These are runs of 8 systems, one row a step. Runs of the same system follow the same rule from any start.
Y, trace 1 (8 x 18):
[[-19 -11  -6   4  -7 -10   6  15  -3 -12  10  -5  -8   1 -14   8  11  11]
 [ -1   7 -11   7 -20  -3   4   7   2   4  17  -2  -5   9 -14 -20   7  -2]
 [  5  -5  -5  19   0  -3  -4  13  -7  14   6 -19  -3   5   3 -15 -16   1]
 [  8  -2   6  23  -2  10  12   0  10   9 -10   5   1  -4   7 -11 -11 -16]
 [  4   9   7   9  17   2 -20 -12  12   5  -5   6   7  -4  17   0  -5  -7]
 [-18  -2   7   3  12  -2   1 -14   6  -9 -18   3  -3 -17   5  15   4   2]
 [-11  10  -5   0  -2 -11  -2 -15   0 -16   6  15   9   0  -7  11  18   7]
 [-18  -6  -5  -7  -8 -12  -4   2  -4 -16  10 -17   4   2 -10  -4   5  16]]
K, trace 2:
[[ -6 -10  -1  17   2  -6  23  17 -11  -4   0 -11  -3   8  -7   6   0   9]
 [-10  -5  -2   2   3   4  -8   6   1  19 -10 -11 -24 -15   1  -3  -7  -4]
 [ 20   8  -9   9  -9   3   6   9  -8  18   9   4  -3  12  -5 -13  -4  -8]
 [ 12   2  12 -21  11  13   9   0  -2   6 -13 -15   1   6   8  -1  -6   0]
 [  5 -15  -1 -11 -25   2   3  -5  -2  -8   1   0  10 -10  -4 -15 -13  -5]
 [  3 -19   2   2   5  -6  12  18 -16  -9   1  -5   5   6  -2  17  -7  10]
 [-17  -8  -5  -4  -8   1   6   4  -4   7 -11  -7 -25 -16 -11   2   2   0]
 [  8   4 -13   9  -4  -5  -8  14 -14  17  15  -9  -8  11  -6 -10  -5   3]]
X, trace 3:
[[  1  19 -17  10 -10  -7  -5 -13 -10  14   4   4  -6  -2  -8 -12   4  -1]
 [-15  -3  -3  -2  13 -10  -5  12  -7  -5   5  -8  -9   5  -5  19  11  16]
 [-15  -5   1   7 -10   4 -12   3  24   2   2   0 -12 -11  -1 -15   2 -10]
 [  6  -9   2  13  14  -7 -17   5  -6   0   3 -10  13   2  14   2 -19   5]
 [  3  -9   8   7  -2   5  10   1  12  -8  -7  26   3  -8   2  13   2 -13]
 [ 13  23  -6   1   4  -3 -11 -21  -6   5   3   8  13   5   5  -7   3  -1]
 [-14  -4  -6  -7   0 -11   7  -6 -15 -12  -5   5  -2  -9  -9  20   9  12]
 [-13   9  -6   5 -14  -3  -4   0  15  -5  15  -3  -2   7 -10 -20  14   0]]
L, trace 4, 8 rows:
[[ -4   1   3 -29   0   0 -12 -19   0 -10  -7  -3   9 -10   5   3   1   6]
 [  0 -21   0 -14 -15  -2   2   9  -2 -16   5  15   3  -7  -8  13   1  -1]
 [  3   0  -4  -9   3  -1 -17  20   5   6  17   7 -12  11  -4   8  10   0]
 [ -1  -4 -10   7  -9   0  -3  14  -8  19   4 -15 -17  -2  -6 -14 -10  -1]
 [ 10   9   2  21   2   2  22   6  -3   4   2  -9   6  18  -1 -11  -1  -1]
 [  2  11  13  -3  14   9   0 -14  10   3 -14 -15   7   1  14 -10  -5  -1]
 [  6 -11   5   0  -2   1   6 -15  -4  -9 -15  12  15 -15   8   7 -13  -5]
 [ -2   1   3  -8  14  -3  -5   0  -1  -8  -1  19  -1  -2   2  29  12   2]]
Q, trace 5, 8 rows:
[[ -7  13  -7  13   0   3   1   5   7  17   1   9 -23  -1  -8  -2  13  -9]
 [ -4   3  -6  18   9 -14  -9   4 -11  -2  11 -18   8  11   2  -3  -3  15]
 [-13  12   9  14   5   6  12 -12  20  -1 -13  -3  -3  -4   4 -10   8  -6]
 [ -1   2 -10  14  -7 -14 -18 -12  -3  -9  12  14  15  -5   1  -2  -3   1]
 [-22  -6   8  -7  11  -2  -4  -6  10 -11 -13  -4  -6 -14   3  14   7   6]
 [ -2  14 -15   2  -6  -6  -8  -3  -6   8  10  19 -12  -1 -11   6  16  -2]
 [-16  -1  -3  -2   9  -9  -7   5  -8   0   3 -28  -7   2  -2  -1   0  17]
 [ -9  13  -2  20  -7   3  18  -2  11   3   0   4  -9   4  -9 -12  14  -6]]
B, trace 6, 8 rows:
[[  4   6  -2  16  -7   1  30 -11 -11   1 -12   5   5  -2  -5  -3  -1  -3]
 [ -2  19   5  -9   9   1  -9 -18  10  -6   1 -10  12   8   8 -11   8   5]
 [ -8 -14  -5 -22 -18  -5  -3  -7  -7 -13   0   4   2 -14 -10   4   0   5]
 [  4  -3   7   2  12  -1   5  15   5 -12   9  13   6  16   1  20  11   3]
 [ -8  -3  -1 -10   6   4 -15  14   5  16  -1 -11 -25  -5   0   1   1  -1]
 [ 15  -4  -7  13 -10   1  21  11 -17  11   1   0  -2   7  -8  -5  -8  -3]
 [ -3   8  12  12  12   6   4  -6  15   0  -8 -19   7   5  11 -16  -4   0]
 [  4  -3  -4 -16 -22   3  -7 -16   2  -1  -1   8   6 -14  -2 -15  -6  -8]]
F, trace 7:
[[  8   1  -5   4  -3   0  25   8 -15   2  -1  14  -5   7 -11  14   8  -1]
 [  0  11   7  -7  17   5 -18   4  12   8   4 -17  -2  11  11  -8   1   2]
 [  0  -6 -11  -2 -26  -2   9 -10 -11   2  -3   1   0 -13 -10 -14  -8  -4]
 [  3  -2  10  14  15   0  15  17   4  -9   4  -3   7  19   3  10   4   4]
 [  4  -3   0  -8  -4   4 -27  -8  10   8  -1   3   1 -13  11 -11 -13 -10]
 [ -3  -9   0  -1  -5   0  28   1 -15  -6 -13   3  -3  -6  -8  14   2   3]
 [  7  16   3  11  23   1 -15   4   6  12   5   0  -2  13  11   3   3  -1]
 [  3  -2  -5 -26 -19   2  -1 -14  -9   0  -4  -5   3 -11  -5 -12  -6   1]]
L, trace 8, 8 rows:
[[  4  -4   9   6  -6   2   4 -14  12 -17  -2   6  24  -2   8 -10  -7  -6]
 [ -6 -10  10   0  15  -2 -17   0  13 -12  -3   9   6  -8  12  17  -2   0]
 [ -7  -5  -9   7  -6  -5 -14   0   0   7   0  21 -15 -18  -4  11   2  -8]
 [-10   9 -15  14   1 -15  -2   4 -14   2  11   0  -7   5 -11   7  12  11]
 [-15  13  -4  -1 -10   0   8  -5   7   1   2 -17  -9   4 -11 -19  13   4]
 [  2  -2   3   2 -11  -2   1  -7   6 -15   9 -11  22   7   2 -22  -6   2]
 [ -6 -15  17   4   7   5  -5   8  24 -14  -1  -1   8  -1  11   1  -5  -4]
 [  4  -5  -1  14   2  -1 -21   0   8   7   1  20  -2 -13   9   6  -8 -13]]
Q, trace 9, 8 rows:
[[  5  20  -4  -3   5  -2 -10  -6   5   1   9  22   1   9  -2   8  18  -3]
 [-12  -3  -6  -2   7  -7 -18  -4 -11  10  -6 -20 -10 -14   4  -2 -10   9]
 [ -8  10  -3  12  -4  -2  29  -4  -4  -5  -4   7  -3   5 -12   5  16   2]
 [ -3   8  -3 -10  -5  -5 -22  -7   8  -5  15 -12  10   7   1 -18   2   5]
 [-17 -16   1  18  -8  -1   8   3   8  -3 -10   1 -12 -19  -3   0  -5  -6]
 [  2   6   0   2   8  -7  -7   7   5 -12  17  15   9  16  -2  13  15   4]
 [ -9   3   1  -2  11   3 -20  -2   8  16  -8 -12 -17 -11   8  -4  -4  -2]
 [ -1   5 -10  26   1 -11  17  -1 -18   0  -1   8   0   3  -7  10   3   4]]
F, trace 10:
[[  7   6   2   8  17   6   4  12  -2  19  -8   9 -18   3   3  15   3  -7]
 [  8  16   2 -23   1  12   2 -11  -1  14  -9 -11  -6   1   2 -12   1  -3]
 [  1   6  -7  17  -6  -6  19  -6 -16   2  -2 -17   7   6  -5 -14  -5   8]
 [ 18  -4   3   5  -1  -1  -7   9   1  -7  16   2  21  17   7  -8  -9   0]
 [ -2 -27   4  -7  -5  -1  -9   8  -2  -5  -5  -7   2 -15   5   2 -19   0]
 [  8  -7   0  11   7   3   8  14  -6  12  -7  16 -14  -5   1  19  -2  -8]
 [  7  14   8 -20  14  14  -1  -3   5  15 -11  -7 -10   4   7  -1   4  -4]
 [  1  13  -9   7  -8  -1  14 -14 -16  11  -9 -14   0  -2  -5 -16  -4   2]]
J, trace 11:
[[  1   8  -8  19  -4  -9  10 -21 -14   0  -9  13   8 -10  -1   3  -2  -2]
 [-15  -1   3  19   9  -8  10  -9   2 -16  -8   8   8  -7   1  15   7   4]
 [ -9  -4  -7  15 -13  -7  -3 -15   3  -7  -3  21   3 -19  -3   2   0  -7]
 [-11  -3  -6  36   4 -13   2   0  -4  -3   0   4   2  -5   0   6  -2   2]
 [-15   6   1  20   1   0   3  -8  15   1  -8  16 -11 -12  -1   4  10  -9]
 [  2  12  -6  29   4  -6  -4 -17  -4   6  -5  11   6  -7   6  -2  -5  -6]
 [ -8   3   5  21  12   0  17  -9   1  -3 -18   7  -1  -8   5  13   3  -2]
 [  2   6  -2  12  -2  -5   1 -18   1  -7  -4  28  10 -10   2   9   4  -7]]
B, trace 12, 8 rows:
[[  5  -8  -1   1  -7  -4 -10   1  -3  -4   8 -19  16   4   5 -20 -17   5]
 [ -5 -16   8  10 -10   3   5  -3  18 -15  -5  13   8 -12   3  -2  -4 -11]
 [ 14   6   1  -4  11   0 -25  -3   4   6   5  19   5  -1  12  10  -3  -7]
 [ -8  -1  -6   5   8  -5   3  -6 -16   8 -15   4 -13 -17  -1  19  -2   3]
 [  1  25  -7   9   5  -3  13  -5  -5   7   5   3  -3  14  -8  -1  18   4]
 [-14   1  -5  -9  -3  -8  -6  -4  -6  -4   3 -29   1   1  -4 -13   0  15]
 [ -4 -13   0   2 -21  -2  12   8   9 -19  12   7   9   4 -11  -8   4  -2]
 [  3 -11   9  -1  11   1 -23  14  15  -4  10   0   6   5  12   3  -7  -2]]
K, trace 13 (8 x 18):
[[ -1  -3   9  14  15   1 -17  -5  16  -3  -5  10   6  -8  17   6  -7  -7]
 [  2  11  -3  19  -2  -3  12 -17  -1  -3  -7  23   8  -6   0   5   5  -7]
 [  1  12  -3  -4  17  -8 -16 -18 -13   1  -7   4   7  -6   9  15   0   7]
 [  0   9  -6 -16 -10  -3 -10 -11   2  -5   7  24   1  -4  -7   7  15  -4]
 [ -8  13  -1  -8   9  -9  -4  -6  -2 -15  10  -7  11  14  -2   5  16  16]
 [-18  -4   6  -6   0   0 -19   1  25 -12   7   5  -4  -5   0   0  11  -2]
 [ -8   8   0  29   3  -7   5   2  12 -10  10   3   8  11  -1  -5  10   1]
 [ -7   7  10  13  21   3 -11  -6  16   4 -11   3  -4  -7  14   6   1  -5]]
X, trace 14 (8 x 18):
[[  2   3  -3  -6  18 -10 -12   7 -17   1   7 -10   2  10   3  15   1  16]
 [-16  -8   1   5 -13   5   7   2  16   0  -7   9 -17 -16  -8  -2   7 -11]
 [  6  10   0   9  13  -6 -18  -1  -1   4  10 -16  12  12  10 -10  -8   7]
 [ -6 -22   6  -4  -2   2   6   4   2  -9 -11  14  -4 -16   0  19  -3  -4]
 [  9  20  -2  15  -3   1  -1 -11   8   4   8   4  13  11   3 -20   3  -7]
 [  0  -9  -2 -21   7  -6  -7  -1 -17  -6  -4   4   1  -6   0  24  -1  10]
 [-10   8  -6  17 -17   0  13  -6  10  -1   3   5  -5  -1 -11 -16  11  -7]
 [  3  -1  -2 -16  12  -7 -23   8  -8  -1  12 -12   4   9   5   6  -2  13]]
J, trace 15:
[[  5 -22   7   4  -7   6   3  23  14  -3   6  10  -3   1   1   1  -6 -11]
 [ 10  -3  -7   4   4  -1 -21  17  -2  17  11  10 -13   1   1   6  -5  -7]
 [ -1  16  -6  -4  13   2  -1   3 -10  21  -5  -8 -21   3  -3   5   8   4]
 [  2  25   1 -16   6   4   4 -19  -1   1  -5  -6   6   9   0  -6  13   6]
 [  3  -4   8 -14  -1   1   9 -16  -5 -14 -10 -12  20  -2   6  -6  -9   7]
 [  3 -23   6  -5 -15   0  14  11   1 -19   4   5  13   2  -5   2  -5  -1]
 [ -2 -20  -4   0  -7  -7 -20  20   4  -4  16   8  -3  -3  -2   7  -4  -1]
 [ -7   1 -11   6  -4  -2 -10  14  -4  19   7  -6 -25  -1  -9  -4   2   0]]
Y, trace 16, 8 rows:
[[  4  12   1  -8  -1   2  19  -7 -11  -1  -3 -21   9  14  -3 -12   2  10]
 [ 19 -10  -3  -6 -11   0   5  -4 -18  -1  -2  -1  17  -2   3  -6 -20  -1]
 [ 13 -19  12  -9   2   8  -3  16  10  -7   2   8   9   3   9   7 -10  -8]
 [  0  -2   3 -20   0   9 -16   4  13  10  -3  12 -17 -10   2   6   5 -10]
 [ -5  11  -3  -4  17  -1   1   6  -7  11  -3   1 -19   4  -4  20  14   6]
 [ -2  20  -1  -9   1   3  22 -11  -8   1  -5 -11   0  10  -8  -6  13   8]
 [ 14   1  -6  -7  -4  -6   4  -9 -24  -2   1 -10  18   5   1  -5 -12   9]
 [ 13 -22  10  -9  -7   6  10  11   1 -12  -1   2  14   1   4   0 -15  -4]]

Which system made each of these runs?
trace 17, 2 rows:
[[ 12  12  -1   2  21  -4 -14  -9 -13   9  -4   6   5   0  12  15  -4   3]
 [-10  -3  13 -12   6   6  21  -8   7 -15 -16  -5   4  -4   1   8   7   4]]
 : Y
trace 18:
[[ -7  12  -4 -12   0  -3   4  -5   1  -8   5  17  -5   4 -10  15  24   4]
 [ -8   0 -10 -23 -12  -6 -17  -2  -7   0  10 -12  -6  -4  -9  -8   2   9]]
 : L
trace 19 (2 x 18):
[[-15 -14  -4  -8  -7  -7 -19  -8   4  -9  -2   9  -3 -22  -1   8  -2   0]
 [-12  -1  -5  -8   3  -6  -1  10  -4  -2   5  11 -16   0 -11  22  18   6]]
 : Q
trace 20:
[[  7   7  12  -6   8   7  18   7  10 -11   3   6   9  20   0   6  14   0]
 [ 11   1  -3  -4  -4   5 -23  -4   4  16   2  -2  -1  -7   8 -16 -15 -10]]
 : Q
trace 21 (2 x 18):
[[  8   7   4 -13  13   3 -12   9  -1   7   8 -21   3  17   7  -8  -3   8]
 [  7 -15   7   2 -10  11  16   5   3   6 -13  -4  -2  -9   2 -11 -16 -12]]
 : L
trace 22:
[[-18   3  -1  18  10 -13   6 -12  -4 -14  -6  -2   7  -5   0  11   8  11]
 [-13   1  -4   4 -15 -10   2 -14   5 -21   8   2  16  -2  -7 -10   7   5]]
 : Y
trace 23 (2 x 18):
[[-16  -3  -2   7   1 -10  10   9  -4 -12   8 -21   1  10  -9  -3   7  16]
 [-11  -2   4  -7 -15   5  -9  -3  26  -7   5   0  -3  -6  -3 -18   6  -8]]
 : J
trace 24, 2 rows:
[[ 12   1   6   7   2   3 -12   2  18  -7  13  15  17   9   9  -6  -1 -10]
 [-13 -18   6 -12  -4  -2  -1  -9   0 -13 -14  -5   4 -20   3   5  -8   3]]
 : F
trace 25, 2 rows:
[[  4  -6   5  -7  -8   3  20  13   0 -12   8 -12  10  18  -7  -7   3   6]
 [ -2 -12   1  22  -1  -2 -17   9  12   3   6  -6   3  -4   8 -12 -15  -6]]
 : F
trace 26:
[[ -2  -2 -11 -15  -9  -3   5   4 -18   8  -2   6 -18  -8 -14  13   6   4]
 [  1   9   3   9  13  -1  18  13  -5  -1   4 -12   1  23  -3   4   9  10]]
 : B
trace 27:
[[  5   7  -4  -5   7   1 -25   8   0  19   9 -11 -11   5   5  -9  -5   0]
 [ -2  -1   3  14   7   7  24   4  -5  12 -19  -3 -14  -6   0   6  -3  -5]]
 : Y
trace 28:
[[-14   2  -8  -8 -14   0  -9  -4   8   4   2  13 -19 -14 -11   0  14  -5]
 [-13  -8  -9   3   1 -13  -9  17 -10  -3  15 -10  -8   6 -10   7   5  14]]
 : Q
trace 29, 2 rows:
[[-17 -16   5  14  -8  -6   2   1  15 -22   3   3   9  -8  -1  -1   1   0]
 [ -8   4   0  12   4  -5 -24   0  20  -5  12  14   0  -1   4   1   8  -5]]
 : L
trace 30:
[[  7   0   7  -6  24   4 -14   6   1  10  -7   5  -7  -1  13  20  -3  -3]
 [ -8   9   3  16   4   4   9 -20   8   3 -19   5  -2 -14   5  -2   1  -8]]
 : X
trace 31, 2 rows:
[[  6   3  -6 -10 -23   4  19  -2  -3  -3   4  12   1   4 -15  -8   8  -6]
 [  4   0   4 -18  10  -1 -12  10  -1  -4  11 -19   8  17   5  -1  -1  12]]
 : L
trace 32:
[[ -8   0   6  -4 -15   5  22  -1  14 -15   2  -3   6   6 -10 -14  11  -1]
 [  7  -2   6 -10   4   0 -24   0  12  -9  12  -4  17   7  11  -9  -6   1]]
 : L
trace 33 (2 x 18):
[[  3   2   3  24  21  -2  -9   4  -2  13  -6  -7  -2   0  14   4 -12  -1]
 [  5  17   3  15  16  -2  11 -18  -5   0 -13   6  11   2   8   7   3   1]]
 : Q
trace 34, 2 rows:
[[ -3  -7  -7   4  -4  -8  20  -2 -26  -2  -9  -7   1  -6  -7   9  -5  10]
 [ -2   9   4  -8  -4   7   9  11  16  -4  11   0  -5  18  -9  -8  20  -2]]
 : X
